One vector is turned by the same rotation once a step. Each row is the vector after some number of steps, and that number follows the row.
The counts run from 0 to 134.
[118  91 133 137 103 147 171 131 159 131 141  71 125 143 145 117 113 116
 127  96 160 117 135 174 167 183 135 157 135 133  91 135 109 155 158 161
 115 115 150  94 132 138 181 111 125  79] -> 9
[129  92 123 165  89  84 138 123 114 170  98 125  95 104 137 100 127  97
 120 113 106 143  93 165 148 150  94  94  84 140 104 101 105 148 176 137
 147 100  90 141 122 153 138 122 125  69] -> 14
[171 138 130 154 138 126 167 142 124 130 120 138 123 157  78 110 192 114
 111 156 126 101 101  84 111 114 114 118 109 133  96 139 152  73 144 109
 172 152 137 158 118 118 109 136 184 105] -> 43
[104 134 130 174 103  85 170 151 115 186 119 115 109 124 112 132 145 124
 156 175 105 132 122 130 163 138 103  95 150  78 129 102 143 113 173  75
 112 107  93 142 136 128 136 132 178 120] -> 128
[147 133 163 138 149  71 129  77 115 134 104 177  91 176 139 112 118 132
  99  98 115 113  75  94 130 157 149 110 118 155 120 119 129  80 140 148
 147  91  94 134  97 132 101 116 127 117] -> 18
[116 143 179 130 150 111 111 116 143 127 101 134 113 114 186 156 102  83
 136 146 175 102 125 136 134 140 136 123 164 113 179 124 123 125 168 136
  81  84 125  81 131 110 166 129 155 148] -> 121
[109 122 197 108 139  93 109 108 135  84 165 164  93 143 124 124 115 108
 118 158 128 105 123 135 122 168 124 134 156 137 150  95  81 105 177 169
 127 158 136  83 146 128 113 117 104 154] -> 118
[134 134  79 115 105 150 111  98 120 166  78 137 166 133 161 138 114 132
 111 107 161 108  98  78 123 126 131 147 155 170 144 149 127 166 134 143
 161 126 148 106 175 121 149 134 176 143] -> 51
[ 64 108 126 136 105 110 121 144  86 138 134 122 126 117 170 148 132 115
  86 196 120 101 124 138 113 156  58  82 147 139 155 132 144 144 118 143
 116 143 114  96 128 148 122 123  94  98] -> 59
[163 126 157 111 118 129 160 107 192 109  99 147 140 133 196 137 132  94
 113 142 154  98 131 139 137 152 117 129 115 106  85 155 155 162 131 182
 143  96 148  95 145 128 151 145 120 167] -> 6
[122 128 134 119  73 122 137 135 126 110 149 110 117 111 144 138 127 111
  98 181 140 118 114 129 122 194  83 155 125 117 102 148 190 117 134 114
 122 168 107 122 169 156 147 154  70 164] -> 2
[156 110 143 146  87 127 105 156 114 110 108 137 152 103 122 140 160 107
 126 147 132 154 101  87 120 164  85 111 120  91  97 148 209 137 110 136
 151 139 109  99 159 142 133 150 144 166] -> 0
[146 141 117 112 145 128 155  69 131 121 129 163 130 183 161 135 135 119
 103 116 151 119  93 114 150 168 183 117  94 135 104 158 143 116 115 155
 163 120 144 143  90 163 126 120  86  99] -> 106
[120 143 149 110 144 123  86 148  96  71 138 126 100 165  92 112 164 146
 133 142 110 174  97 102  77 127  88 114 124 109  90 121 162  81 114 115
 138 154 116  94 160 143 128 116 128 135] -> 87
[135  57  80 178 117  98 125 114 140 161 123  85 101  93 123  85 154 118
 143 129 150 108 145 140 155 148 101 110 114 138 112  82 123 106 167  86
 116 132  85 139 138  98 102 123 129 159] -> 71
[145  81 158 116 117 163 172 126 143 119 140 109 137 152 149  80 165  81
 162 108 142 116 102 155 147 152 168 114  95 125  89 137 118 129 149 168
 147  91 135 115 108 130 140 106 151  71] -> 11
[120  83 107 149 157 112 117  92 159 112 142  90 115 111  89 121 188  97
 126 142 131 111 145 161 160 131 140 107 118 160 130  63 109  82 170 119
 151 139 138 146 142 138 109 125  81 139] -> 73
[ 96 139 172 129 124 107 133 113 145 153 127 110 109 114 170 145  90 105
 152 147 172 103 138 147 143 153 143 130 173  98 170 131 102 113 175 112
  60 102 113 100 123 115 180 115 142 134] -> 122
[111  91 105 125 107 140  98 148  66 140 109 147 151 117 176 125 154  86
 123 159 111 141 103 120  94 116  96  74 112 140 142 111 145 177 119 166
 149 124 131  81 166 135 119 128 146 127] -> 57
[147 151 116 141 124  79  83  84 118 169 103 143 106 130 151 140  74 117
  92  86 156 143  83 112 138 141 151 106 143 147 142 130 124 111 165 123
 125  83  96 128  99 117 151 142  84 140] -> 20
[124 111 120 133  80 136 176 120 173 144 115  95 120 123 179 124  94 120
 114 114 169 100 130 156 164 184 101 160 128 115  88 152 117 169 158 153
 106 113 130  94 150 132 181 115 129 112] -> 8
[127 130 161 104 169 122 130 109 125 100 131 168  98 129 145 166 143  85
 123 172 115 142 124 147 115  88 108 107 120  94 153  86 149 125 171 145
 161 128 142  80 154 115 136 137 160 191] -> 31
[138 105 145 106 120 124  91 121 112 148 116 143 142 123  91 134 128 123
 146 100 160 164  88  85 144 126 146 102 178 108 151 117 120 144 176 151
 147 119  82  88 125  92 123 115 185 186] -> 25
[147 144 146 125 146 119  68 144 105  77 115 142  95 148 114 122 154 112
 120 135 126 176  95 107  70 108  85 119 115 107  90 127 176  87 116 120
 129 134 117  80 158 127 137 143 123 161] -> 88
[167 152  87 165 112 111 140 121 108 159 100 136  97 125 122 107 129 108
  91 143 131 104  97  96 115 124  90 159  97 175 108 136 152  89 159  83
 146 141 126 151 161 114 125 163 153 134] -> 45
[136 144  88 166 102 127 175 158 123 189 141 100 111 135 101 127 118 138
 144 153 129 154 129 131 131 112  94 120 123  97  75 127 100 113 163  88
 137 150 148 140 127 115 174 126 162  74] -> 40
[ 82 160 106  81 175 148 111  92 139 115 147  92 153 155 129 114 149 164
 163 100 157 145 100 112 137 119 182 112 140 116 136 123  93  89 122 109
 156  96 133 123 124 163 141  83 124 105] -> 80
[164 130 153 127 111 153 129 127 199  94  78 121 137 151 119 151 148 112
 141 124 165 131 141 123 105 119 150 134 154 119  85 164 145 115 110 155
 108 137 154  85 153 113 184 126 166 157] -> 94
[145 129  86 125 100 116 109 105 122 180 120 134 157 123 148 132  76 140
 109  81 168 158  88 104 151 174 132 107 132 103 102 150 103 184 155 150
 154 129 122 132  94 133 148 136 106  95] -> 109
[144 169 102 101 129 138 127  96 151 136 132 139 151 157 111 130 147 114
  75 153 141  82 119  97 120 126 159 147 148 188 132 148 102  90 140 143
 180 157 177 168 146 146 139 138  99 129] -> 48
[ 77 101 104  81  89 189 134 134  80 146 162  95 171 135 133 104 140 112
 138 157 145 111 107 108 123 155 161 118 148 169 151 156 108 136 125 149
 145 162 137 113 156 149 125 101 141  96] -> 54
[159 128 130 166 127 133 170 157 120 139 144 116 130 147  56 120 183 113
 110 150 129 122 118 104 138 104 122 109 127 132  83 125 131  84 149 116
 170 157 154 156 117 128 144 130 171  83] -> 42
[148  89 131 129  98 134 170 113 153 111  97 137 125 136 115 131 197  76
 158 159 105 138 124 143 141 139 162 102  72 138  93 133 149 117 124 161
 166 143 140 132 144 171 128 133 157 101] -> 100
[139 149  92  97 107 148 126  86 148 149  85 160 154 159 156 125 131 140
 109 116 146  98  98  70 111 128 156 153 151 178 129 151 112 132 125 161
 168 135 156 122 173 120 125 125 171 157] -> 50
[153  82 150 109 128 123 105 124  88 118 147 155 138 143 117  78 128 113
 142  97 151 143  66  76 114 183 124 115 123 120 116 123 123 144 163 155
 156 151  95  93 118 110  80 120 152 134] -> 113
[138 161 109  89 131 148 129  86 152 132 113 160 156 163 137 127 145 135
 100 141 141  83  97  74 113 126 158 151 154 178 128 149 101 105 124 154
 184 147 168 150 166 128 127 128 130 149] -> 49
[174 120 154 106 125 143 150 116 173  82 135 157 135 144 166 143 146  83
 109 147 145 110 130 151 129 149 139 140 123 115  78 136 159 145 124 181
 155 113 172  94 159 132 156 149  97 171] -> 5
[128  70  85 172 134  93 122 108 138 144 133  81 107  90  97 103 159 104
 131 131 140 123 151 153 168 138 122 117 121 162 124  65 108  94 166  95
 126 135 116 141 146 120 107 119  84 143] -> 72
[107 110 185 103 130  93 101 119 127 101 169 142 104 104 127 125 110  86
 108 172 128 104 114 140 125 173 101 119 150 133 159 109  88 104 186 148
 132 177 118 108 138 143 113 131  83 135] -> 117
[162 121 142 128  97 160 136 128 186 116  75 100 143 124 143 135 154 106
 147 129 175 120 149 117 108 126 143 133 134 100  92 182 158 130 127 144
  97 126 120 100 153 115 171 133 187 153] -> 95
[157 154  71 149 107 118 118 111 116 167 103 126 107 110 120 139 123  99
  66 140 140 109 111 105 110 122 109 157 111 179 119 134 142  95 173  93
 164 153 145 168 165 122 151 164 106 128] -> 46
[122 133 154  87 123 116 118  95 144 148 161 143 141 164  92 121 113 153
 129 110 145 149  97  92 141 148 182 101 191 125 129 132  72 113 155 163
 147 144  95 127 105 112 122 103 122 164] -> 23
[178 138 103 157 124 112 156 135 115 142 105 150 108 143 117 100 162 114
 108 156 126  97  96  71 114 123  91 136  94 154 100 134 159  75 151  96
 161 144 130 154 140 114 106 149 174 126] -> 44
[119 175 136 105  97 112 108 121 184 105 133 109 112 127 133 148 111 129
 104 169 143 130 148 141  80 139  91 137 159 117  98 170 125  99 125 122
  99 181 121 127 159 144 175 144  79 150] -> 91
[133  74 106 133  64 150 164 130 149 128 124  83 121 120  99 124 148  93
 163 151 130 160 142 169 143 156 166 140 103 143  79 143 121 112 145 131
 118 174 134 121 164 159 176 118 142 100] -> 98
[111 150  98 118 125 128  64 143 111 151 106  93 159 107 133 125 139 152
 167 109 143 195  98 105 115 102  92  77 133  75 126 126 117 147 142 112
 153  98 109 105 155 143 138 118 148 114] -> 83
[112 142 122 175 140 101 171 140  92 148 162 125  98 157  59 142 160 119
 115 154 100 149 122 127 161 134 140 127 151 117 109  80 166  71 177  88
 139 111 139 140 131 133 141 135 122 120] -> 130
[136 152 125 158 163 105 169 131 106 122 156 138 113 173  76 140 179 103
 106 151 106 139 111 117 144 117 162 118 133 122 103  96 180  63 167 100
 152 100 135 142 122 129 135 140 116 133] -> 131
[113  92 105 161 104 105 142 119 150 174 156  99 135 148 120 120 118 143
 128 141 167 120 165 140 144 150 122  95 180 130  81 113  87 131 119 149
  79 140 140 105  99  80 148 108  84 120] -> 66
[105 166 105  79 167 144 102  89 127 124 136 109 151 164 138  98 145 168
 191 110 150 167  96  96 118 116 156  96 125 101 117 118 102 107 114 113
 164  93 122 109 139 147 127  87 148 122] -> 81
[149 110 147 109 119 137 140 115 155  76 163 143 125 147 133 138 132  99
  98 150 135 121 134 151 126 166 127 161 120 137  80 115 163 122 122 174
 143 153 169 102 164 143 158 140  63 169] -> 4
[151  66 130 171 144 126 144 141 162 135 137 111 158 153  91 108 187 119
 144 115 168 109 153 120 146 122 150  76 165 126  89 104 113 114 118 167
 113 126 139 106  91  76 115 115 139 140] -> 68
[144 133 108 169 109 132 167 166 120 159 145 102 129 142  65 126 146 125
 128 151 130 149 128 124 137 112 111 118 132 118  79 121 108  97 160 107
 153 166 166 152 123 117 170 136 156  77] -> 41
[119 118 153  99 156 131 131 122 101  90 164 158  88 142 114 148 138  92
 138 175 112 163 121 148 125 112 129 114 130 107 151  74 138 113 173 142
 154 153 133  77 159 114 133 123 150 191] -> 30
